In the data rows, 128 means zero.
How far apart are the two rows of each pair, measured in a hidden way? 0 means very close, and 40 very far. Two or three weighted sums of its numbers give each row a place; it is the straight-line distance between the places.
[138 129 144 150  96 124 161 112 126 134 122 137 146 148 132 173]
[132 138 110 121 137 106 126 108 126 127 174 133 116 120 148 122] >> 17
[140 128 157 129 112 110 126 146  93  88 130 147 180 136 113 123]
[136 109 164 137  89 121 125 160  83  92 109 162 178 146  97 103] >> 5
[134 131 132 167  66  98 125 165  94  91 107 155 146 152 102 123]
[137 129 142 169  84 118 139 134 127 131 106 121 128 126 126 155] >> 9
[ 92  73  38 194 140  61  68 179 115 146 152 130  80  55 195  31]
[159 141 154  85 126 111 121 132  92  83 138 139 161 127  98 162] >> 32
[129 133 111 116  90  93 131 132  93  97 160 128 119 139 108 132]
[114  59  60 203 155  89  43 195 123 122 108 116  99  63 164  64] >> 14
[112 115 108 136 163 170 165  79 174 183 126  82 102 141 177 129]
[ 83 159 137  95 140 148 147 110 161 173 165 156  87 156  90 122] >> 25
[154 119 142  74 132 115 142 106  85  88 155 146 166 136 133 114]
[150  91 131 201 134 109 103 159 127 133  81  99 149  68 169 114] >> 28
[130 113 133 117 114 112 132 147  86  97 138 133 141 125 118 124]
[113 127 141 107 130 100 153 112  91 115 172 116 157 139 141 126] >> 10
[ 95  99  77 122 167  84  71 149 118 132 175 168 103  80 153  55]
[167 140 141 123 122 124 144 112 126 128 127 109 128 100 136 158] >> 25
[121 126 135 153 129 157 140 135 162 159  78 136 120 132 120 101]
[ 97 140 131 155 109 142 130 152 167 154  95 134  85 152 105 139] >> 18
[106 156 121 107 148 165 147  97 167 163 125 144 115 165 127 136]
[102  90  85 160 148  72  59 180 119 127 153 155 100  54 144  52] >> 12
[163 140 172 111 135 138 134 112 123 110 109 130 168 131 112 166]
[105 144 119 129 144 146 143 102 171 174 132 119  80 136 136 120] >> 10
[150 120 142  96 144 137 153  90 119 137 139 114 148 120 145 155]
[115 106  69 183 118  76  40 198 123 108 122 171  88  64 124  59] >> 12
[146 122 146 101  92 114 116 148  85  75 127 156 155 137  75 138]
[112 199 155  70 121 159 166  81 168 166 175 120  87 160  94 172] >> 14
[ 94 162 113 160 121 143 132 122 177 185 150  91  64 130 125 115]
[130 145 106  94 109  94 126 124  85 110 202  98  97  99 132 108] >> 20
[142 133 148  65 125 113 135 119  89  86 158 153 158 156 110 145]
[114 129 143 130 146 171 129 148 162 152  86 142 132 128  95 130] >> 8
[119  74  70 211 139  81  35 209 124 112 109 144 109  52 135  70]
[171 143 166 105 149 147 141  91 132 117 118 115 153 124 132 169] >> 19
[161 129 184 131 114 135 128 139 127 101  81 158 185 147  94 174]
[131 175 142 103 127 167 171  73 172 167 138 100  88 160 128 152] >> 23
[123 174 162  92 154 174 168  83 174 169 138 115 133 166 117 178]
[160 127 143 124 131 124 147 101 125 130 114 104 152 114 158 170] >> 14
[145 123 126 145 105 109 104 146 123 111 116 146 127  93 107 135]
[137 167 158 126 128 120 153  90 129 150 176 106 122  91 151 128] >> 10
[163 110 120 108 128 124 125 129  95  93 124 101 155 128 139 136]
[ 95 153 138  88 150 181 188  61 166 189 147 106 101 174 144 150] >> 12
[112 178 161  93 134 179 171  79 168 173 135 121 116 177 110 147]
[161  95 136 171 136 124 154 120 121 142  97  78 156  97 190 142] >> 21
[ 98 166 138 129 128 146 138 118 169 161 125 136 106 139 114 117]
[100 154 134 127 131 160 142 115 166 162 113 144 108 151 105 132] >> 6
[145 145 118 131 101 114  98 138 125 103 114 160 104 119 108 138]
[106 164 127 119 129 173 116 128 170 149 102 142  97 176  77 153] >> 13
[ 87  84  60 164 142  75  73 171 119 137 158 147  94  91 143  74]
[155 125 129 106 102 126 117 145  91  79 111 138 150 132  90 152] >> 29
[147  84 116 121 166 113 127 109 115 136 131 103 138  83 188  91]
[141 132 107 109 120 112 136 111  92 108 155  93 109 143 149 125] >> 27
[134 138 130  94 120  97 137 110  92  95 181 131 125 122 118 110]
[ 91 142 111 140 140 143 166  97 167 191 142  95  76 134 154 107] >> 12
[129 128 144 170  91 107 132 160 102 103 125 129 172 149 117 124]
[125 141 131 115 128 176 167  96 164 163 106  97  96 160 130 163] >> 28
[129 145 154 103 132 181 161  90 166 167 116 101 117 158 124 153]
[124 104 134 145  96 121 137 154  88 104 121 129 169 151 127 113] >> 22
[101 165 138 118 123 172 122 125 170 155 118 140  97 157  93 138]
[155 147 160 103 141 118 167  71 131 128 140 139 158 137 151 167] >> 27
[130 126 109 130 140 101 113 110 123 140 163  97 105  92 148 137]
[131 153 156 135 129 204 144 111 173 152  72 115 133 180 106 172] >> 15
[135 103 129 195  99 132 110 177 128 126  76 129 149 113 124 123]
[145 111 125 132 111  94 133 150  91  94 124 122 151 123 137 130] >> 24
[ 90 154 130 120 140 152 152 103 170 172 138 135 108 164 125 128]
[142 121 113 157 114 108  93 152 128 122 113 113 109  75 133 133] >> 22
[140 136 126  76 131 109 146 101  88 110 199 116 122 118 144 109]
[176 113 162 151 118 142 131 139 128 111  59 120 167 107 126 173] >> 26
[108 151 106 129 113 145 136 115 167 167 128 118  68 128 122 132]
[132 120 145 110 133 198 160 107 157 172  83  96 113 140 122 152] >> 10
[113  89  82 173 155  88  53 180 128 122 123 162 132  73 153  73]
[ 79 157 115 102 140 156 151  89 165 187 166 133  85 173 131 124] >> 18
[ 85 148 118 138 129 155 159 116 171 181 144 137  97 185 118 137]
[103 130 107 116 118  78 164 111  90 130 206 102 119 145 165  94] >> 14
[136 142 138 124 105 103 145 125  97  99 144 130 151 149 118 123]
[116 178 159 122 104 172 156 115 172 155 113 130  99 161  86 179] >> 19
[111 162 150  94 146 180 184  61 167 186 149  99 117 176 135 162]
[130 123 115 111 131 104 111 125 119 124 144 133 116 108 135 138] >> 22
[104  86  73 171 138  86  70 170 117 115 134 169 104  91 144  72]
[113 149 149  90 169 167 143 116 165 152 125 155 120 140 108 142] >> 24
[144 130 150  85 162 114 135 105  93  99 161 121 179 136 144 133]
[148 102 136 134 106 116 135 144  86  91 117 141 168 144 114 126] >> 15
[164 111 146 146 125 140 141 107 129 135 111  85 139  93 146 159]
[130 109 141 157 126 116 117 146 124 114  97 164 171 132 110 142] >> 30
[135 120 121  84 129 115 146 107  90  98 158 131 145 154 150 126]
[155  91 133 125 110 123 133 150  86  80  99 136 163 138 120 144] >> 10
[107 142 133  95 156 159 148  86 166 158 134 137 107 151 127 123]
[128 142 159 118 131 119 155 100 126 136 138 134 165 132 140 141] >> 18
[107 139 114 140 138 159 142 106 169 180 120  95  88 147 148 125]
[145 116 149 145  94 112 124 166  88  71  81 144 175 128 104 135] >> 22
[112 126 124 130 142 125 123 107 125 142 142 122 125 146 155 137]
[153 111 131 144 113 118 118 141  99  93 122 104 152 122 137 124] >> 13
[132 134 158 121 125 115 153 108 122 133 133 127 150 111 141 135]
[158 122 159 153 103 132 142 133 123 121  91 132 162 115 111 138] >> 18
[129 125 122  63 131 105 160  87  82 115 190 104 138 135 148 117]
[ 97 134 136 157 124 165 133 141 169 172  97 120 106 145 113 130] >> 20
[126 178 134 118 145 154 179  60 182 179 147  69  86 133 161 164]
[152 159 142  68 107 129 105 146  92  72 136 163 141 148  81 142] >> 18
[137 145 138  82 106 109 112 147  84  93 165 136 137 128  90 127]
[126  96 124 153 143 113 128 129 123 136 139 122 132 114 163 125] >> 26
[127 156 151 109 141 183 170  84 169 161 106 113 115 167 126 163]
[136 173 147  77 181 179 164  50 178 179 163  71 101 130 151 183] >> 17
[144 121 141 152 129 116 111 138 130 121 122 128 140  89 140 121]
[116 152 109 113 132 105 122  96 129 132 177 118  98 112 147 139] >> 11
[123 190 187 108 128 175 156  96 170 154 130 145 130 161  86 146]
[ 95  55  34 186 160  71  63 163 122 144 151  95  84  39 200  51] >> 20
[ 98 156 124 116 162 153 146  96 170 178 168 104  89 135 152 123]
[149 126 128 143 123 124 102 134 127 108 114 151 136 100 131 120] >> 11
[138 134 152 128 123 128 147 111 124 129 130 121 145 117 130 157]
[174 129 178 124 117 147 143 122 126 103  73 163 194 153 105 176] >> 11
[137  94  99 113 128 111 155 114  90 118 153  82 126 123 171 108]
[ 93 152 122 143 117 148 147 122 168 177 138 123  82 142 130 106] >> 9
[166 128 138 118  91 122 120 166  92  68  92 148 148 141  89 142]
[152 128 115 119 113 103 126 134  93  94 148 100 119 100 124 119] >> 12
[141 122 127 151  87 102 143 129  99  95 124 140 152 153 127 140]
[130 186 168  60 146 176 164  63 168 153 135 140 119 178  94 175] >> 30
[150 107 128 105 118 122 131 130  92  96 132 123 142 128 137 118]
[143 126 111  92 115  97 134 116  88  93 155 135 119 124 122 132] >> 8
[153 104 146 137  91 129 121 156  92  80  80 154 179 147  90 134]
[124 149 156  88 138 176 174  86 160 159 121 132 122 172 116 152] >> 19
[133 138 121 125 113 101 140 115  96 108 163 112 130 134 147 109]
[144 158 120  79 123 121 118 120  96  93 176 110 121 119 121 143] >> 26
[144 120 141 125 109 110 132 135  96  92 127 136 160 135 125 113]
[116 117 106 126 149 101 115 116 122 146 177  99 101  86 168 122] >> 10
[143 138 126 135  88 114  93 176  92  73  94 137 136 133  85 140]
[121 129 105 109 116  98 139 103 117 133 159 136 106 118 148 114] >> 35
[113 135 151 138 114 125 123 138 122 116 120 182 149 150  97 124]
[139 132 138 114 123 118 160  95 126 135 141 109 126 115 153 155] >> 14
[125 156 117 111 132 153 113 125 168 145 122 129  83 121 108 122]
[135 151 142 106 115 184 166  99 167 150  82 128 105 165 101 173] >> 9
[141 125 142 131 117 113 152 131  94 102 132 146 170 157 138 120]
[105 171 122 104 142 156 125 112 169 163 166 130  77 140 112 134] >> 30
[120 123 151 158 123 171 136 144 169 140  43 169 151 161 108 124]
[154 127 161 113 161 131 170  79 132 139 151 108 166 127 173 145] >> 19
[154 120 177 121 108 153 139 133 120  99  72 172 189 170  87 186]
[132 111 122 141 153 173 133 126 173 154  75 107 121 123 136 125] >> 15
[130 163 198 101 148 189 152 104 171 149  92 153 164 189  96 173]
[145 132 145 134  88 113 109 159  93  76 114 141 144 140  93 138] >> 16
[108 174 137  95 146 173 179  64 172 185 143  95  92 163 143 163]
[125 139 149 145 154 172 134 112 169 155  99 122 130 128 120 129] >> 11
[149 126 147 102 148 129 127 113  98  98 145 106 169 143 137 142]
[137 121 139 151 117 173 109 163 169 140  61 132 112 130  87 150] >> 4
[152 100 127 142 132 113 122 127 124 103  82 146 152 130 143 156]
[149 121 133 157  91 114 116 151  95  86  98 122 138 129 114 137] >> 23
[129 100 135 167 105  88 149 139  96 112 127 111 160 108 150 111]
[ 97 154 145 113 140 180 139 102 168 171 129 145 119 167 110 131] >> 16
[107  64  44 184 141  78  42 200 118 115 120 138  81  65 158  70]
[160  86 160 142 136 135 115 160 120 102  78 141 185  90 117 126] >> 15
[112 146 130 142 141 152 149 112 174 170 117 120 102 144 132 132]
[168 148 199 125 131 140 127 130 127  94  79 159 196 134  98 172] >> 15
[ 88  87  45 156 140  61  74 153 119 155 193 128  56  45 178  36]
[140 111 154 127 127 122 127 143  93  99 129 128 177 128 133 116] >> 18
[113 146 112 110 118 161 135 117 163 162 125 132  75 142  94 148]
[141 111 140 106 109 112 126 149  84  93 120 131 156 126 121 121] >> 20
[129 133 134 131 130 101 125 118 123 118 136 145 132 121 139 145]
[119 152 117  94 159 163 167  67 170 188 160  43  75 116 175 158] >> 33
[149 156 169 108 141 131 142  92 132 130 140 138 159 132 119 164]
[153 103 140 143 121 116 107 174  93  94  95 107 170 101 130 112] >> 15
[147 115 164 146 111 111 131 150  94  97 117 154 194 148 114 107]
[129 136 129  88 120 113 128 123  89 109 193 113 123 105 130 101] >> 35
[ 75 165 114 106 133 145 144 101 166 175 173 126  62 151 118 122]
[ 97  66  47 189 137  70  52 199 119 128 132 130  95  62 173  65] >> 25
[108 178 122 104 146 156 136  87 173 169 160 112  81 127 134 136]
[143 108 125 127 105 123 127 150  90  92 109 129 162 154 111 134] >> 19
[142 164 158 137 142 181 150 101 178 161  94  79 120 143 124 178]
[106 152 157 151 129 161 141 130 172 155  86 166 147 175 110 139] >> 39
[125 151 127 108 151 169 183  72 166 184 145  79  94 149 152 159]
[150 132 130 118 108 115 101 153 118 104 126 160 122  86  92 133] >> 18
[163 121 143 111 114 113 112 141  93  79 115 124 160 123 109 135]
[131 152 127  55 129 123 126 110  86  93 189 147 138 148 105 128] >> 10
[109 103 131 144 138 177 143 133 160 155  82 135 121 162 109 132]
[137 131 120  98 120 118 128 121  95 102 167 113 136 130 143 116] >> 12
[134 129 139  98 103 109 148 122  89  91 140 153 154 159 120 134]
[101 153 127 119 141 151 127 123 174 161 126 129  96 152 123 145] >> 12
[ 98 155 123 105 156 150 144  90 166 166 152 128  90 152 140 125]
[111 137 140 109 122 169 120 145 161 142  93 141 111 143  83 132] >> 11
[107  95 138 181 141 162 153 142 167 163  73 110 137 137 137 119]
[153 123 146  96 125 114 126 128  94  81 136 140 163 148 111 152] >> 19
[154 114 153 146 129  98 133 140  97  93 118 109 173 110 156 111]
[121 143 140 109 140 185 112 135 166 140  94 147 112 150  92 145] >> 22
[153 104 115 136 141 120 106 139 124 111  85 139 143 113 118 142]
[113 131 130 121 139 161 155 113 165 151 115 150 125 166 133 129] >> 17
[152 101 136 142 104 118 118 164  91  91  97 124 153 118 120 125]
[ 77 107  70 135 157  70  73 154 120 118 181 171  99  98 153  64] >> 26
[ 67 112  63 120 144  75  57 166 115 118 180 179  81 103 125  80]
[108 152 144 117 153 167 136 112 165 165 116 136 125 152 109 134] >> 19
[131 143 124 124 112  86 133 113  95 123 181  88 115 100 156  98]
[103 154 139 118 156 165 148  95 171 170 143 122 111 145 138 131] >> 6
[124 118 150 140  85 121 128 163  84  92 109 169 180 164  87 121]
[136 164 156 126 101 120 156 105 123 125 146 147 145 148 111 164] >> 8
[153  84 148 177 121 115 121 166  93  96  80 113 192 111 147 118]
[179 128 149 115 127 139 133 113 127 111 100 117 146  96 131 166] >> 25
[150 145 152 135 103 107 142 130 126 114 107 145 144 119  94 157]
[ 97 133 122 148 142 152 140 129 168 173 122 111  97 124 129 123] >> 15
[147  93 113 130 144 109  97 151 113 124 121 113 123  61 143 122]
[ 85 149 111 124 154 130 150  91 172 194 172  87  73 119 155 108] >> 14
[134 133  95 153 117  96 113 131 127 129 144 105  88  94 139 136]
[147 138 138  82 132 119 122 125  92  86 160 147 154 129  98 147] >> 11
[138 134 129  96 126 116 131 115  92 110 178 121 141 134 144 108]
[ 97  62  47 188 155  67  71 175 116 143 156 121  94  51 191  38] >> 21
[ 92 101  43 182 120  77  35 197 124 129 139 141  63  73 131  72]
[110  90  42 182 142  66  64 176 129 133 152 121  67  68 170  72] >> 12
[155 127 144 113 106 125 119 136  94  82 126 134 155 138 102 135]
[150 118 151 124  82 119 128 154  88  75 106 168 177 143  96 129] >> 18
[150 123 142 121  90 109 126 148  95  77 122 153 161 139 114 117]
[101 129  95 148 153 138 159 100 170 202 164  73  67 123 180 103] >> 20
[ 95 130 106 132 150 152 156 116 168 180 124 109  98 157 154 131]
[109 101  67 176 154  71  52 185 126 121 152 147  94  63 160  63] >> 5
[115 153 127 120 131 157 178  92 168 169 114 104 100 155 138 147]
[166 132 153 166  90 125 136 145 132 104  74 130 153 132 108 172] >> 16
[ 91  85  63 195 140  70  51 189 122 137 137 143  89  50 157  46]
[103 127 132 128 147 153 142 120 167 155 111 127 111 153 121 159] >> 16
[141 152 173 105 115 144 145 105 122 117 128 158 169 149 104 152]
[ 90 134 130  81 137 163 145 111 158 159 124 141 122 158 109 127] >> 17
[132 106 117 123 131 109 147 109  92 121 170  80 128 103 171 109]
[ 79  79  59 193 121  81  67 196 119 128 128 173 108  88 129  75] >> 30
[143 108 147 128 120 118 137 134  94  93 116 145 178 149 132 129]
[119  73  62 191 145  89  29 196 122 116 105 123  98  28 151  54] >> 15
[149 118 146 119 127 107 130 139  93  99 147 115 162 110 135 108]
[143 125 118 137 120 118 119 132 124 116 110 135 121 114 132 134] >> 12
[ 95 107  57 164 143  83  44 174 129 129 162 154  76  57 147  63]
[139 109 146 127 117 109 126 141  94  93 144 126 166 125 115 116] >> 11
[126  98 102 119 134 116 143 107 116 135 148 131 120 128 158 136]
[134 171 177 114 132 187 150 115 174 153  89 135 137 162  80 167] >> 15
[113  98 126 149 136 180 150 123 164 168  74 116 137 149 146 132]
[ 85 173  89 106 137 138 149 101 168 184 181  97  47 135 139 134] >> 24
[104 127  93 125 160 155 145 107 169 183 146  71  56 113 161 124]
[122 127 132  87 136 104 156  94  90 124 193 105 143 131 149 111] >> 21
[159 113 130 108 101 118 124 135  91  79 114 137 151 140 110 141]
[114 136 119 138 165 159 144 111 173 170 125  94 106 155 152 143] >> 13
[149 118 128 121 110 120 113 145  94  82 122 130 156 123 106 139]
[167 113 123 131 141 117 101 148 126 106 107 129 134 106 142 153] >> 9
[103 157 182 108 140 181 177  88 165 170 112 132 151 171 101 146]
[152 138 162 111 120 130 153 117 118 122 131 149 160 143 110 172] >> 4
[130  99  78 115 122 100 165  95  81 126 167  93 117 130 200  95]
[139 141 131 126 120 100 115 120 125 124 156 146 113  98 127 124] >> 10
[112 138 141 137 155 168 145 114 170 164 110 125 132 153 141 122]
[107  72  36 188 161  63  66 159 123 149 162  91  58  37 217  39] >> 6
[108 147 124 111 147 173 131 117 169 158 118 136 106 157  99 151]
[154 134 139 130 121 137 153 122 126 122 105 128 134 135 133 174] >> 11
[141 118 145 132  88 116 120 150  90  84 105 166 159 152  89 122]
[145 107 131 112 123 125 127 133  88  86 122 125 160 145 131 133] >> 13
[ 86 160 142 133 142 158 145 123 171 169 120 157 120 175 109 143]
[127 139 139  91 104 109 146 123  89 101 169 139 145 147 122 112] >> 14
[145 114 112 102 152  96 142 102  92 119 179  89 128 109 156 120]
[101  71  50 159 153  91  70 173 117 130 143 140  77  78 156  67] >> 12
[130 141 133 133 137 118 101 121 131 129 152 119 129 101 147 130]
[ 93  87  45 180 136  53  63 172 125 132 171 136  74  53 173  53] >> 22
[103 187 161  59 137 173 195  43 170 171 176 136 107 191 105 180]
[102 154 136  71 145 171 134 111 156 148 143 158 104 177  98 142] >> 11
[ 92  95  17 147 148  66  68 154 121 146 197 109  39  62 176  77]
[149 133 115 133  98  97 113 142  98  93 135 109 115 117 105 123] >> 10
[162 120 162 119 135 139 152 102 123 117 101 118 177 129 136 162]
[146 116 154 124 111 122 119 163  90  84 108 139 171 148  96 154] >> 11
[154 129 165 160 113 121 136 137 130 128  85 121 165 118 124 177]
[119 125 111 115 134  99 147  91 119 129 171 130 109 113 150 123] >> 20
[123 150 114  80 101 103 126 126  81  96 179 135 103 128 116 104]
[138 122 145  72 126 130 144 126  81  91 141 149 173 174 103 138] >> 16
[ 90 138 123 126 142 154 135 130 165 170 119 119 101 144 120 123]
[107  78  47 209 144  74  60 171 129 134 131 126  85  65 192  54] >> 20
[170 129 187 165 100 143 124 144 129  94  48 150 195 128  88 158]
[135 121 139 141  99 104 146 146  93  96 122 152 162 162 107 136] >> 11
[ 85  74  49 194 141  79  57 185 121 145 144 130  94  77 170  55]
[107 163 158 128 143 157 138 116 171 161 126 154 141 169 102 123] >> 18
[116 160 117 128 154 157 150  98 176 178 149  86  88 130 159 137]
[ 90  75  48 206 132  83  53 212 121 125 111 147  83  75 144  68] >> 24
[ 99 159 123 116 155 167 119 114 170 173 141  96  84 133 117 141]
[111 177 163 122 126 159 153  98 173 172 138 109 111 146 108 147] >> 18
[128 102 131 114 105 101 154 131  84  99 135 139 149 155 127 126]
[ 98 107  69 170 143  65  59 177 125 128 159 161  97  82 153  54] >> 11
[134 150 155 121 128 180 171  97 172 147  78 112 128 159 119 174]
[113 129 144 155 143 159 145 117 171 164  90 117 125 138 139 134] >> 14
[135 118 130  83 109 118 152 105  90  84 148 161 149 160 115 145]
[105  90  57 198 136  80  59 196 124 141 135 128  97  52 167  42] >> 17
[162 128 144 119 114 130  98 157  96  74  98 131 164 134  95 148]
[116 166 154 140 132 163 124 127 179 143 106 156 130 158 100 130] >> 25
[151 101 162 146 118 133 126 157  93  89  80 143 201 154 105 134]
[107 100 152 156 139 172 154 148 164 155  67 156 160 175 113 139] >> 15
[150 119 109 135 128 108 107 149 126 117 119 125 108 100 135 151]
[160 112 164 121  93 135 119 166  95  72  83 159 188 157  91 146] >> 8
[131 165 157  96 158 174 166  84 175 166 125 105 119 144 125 157]
[156 128 156 100 127 125 124 125  94  92 142 133 163 125 118 127] >> 7
[105 160 116  98 164 169 136  96 170 167 151 111  93 142 130 128]
[153 115 157 144 113 129 124 143 100  95 107 140 191 137 117 135] >> 25
[117 126 161 110 149 189 176 104 160 167  86 115 142 157 112 159]
[ 95 140 101 103 164 149 168  69 168 188 162  89  94 144 180 126] >> 6
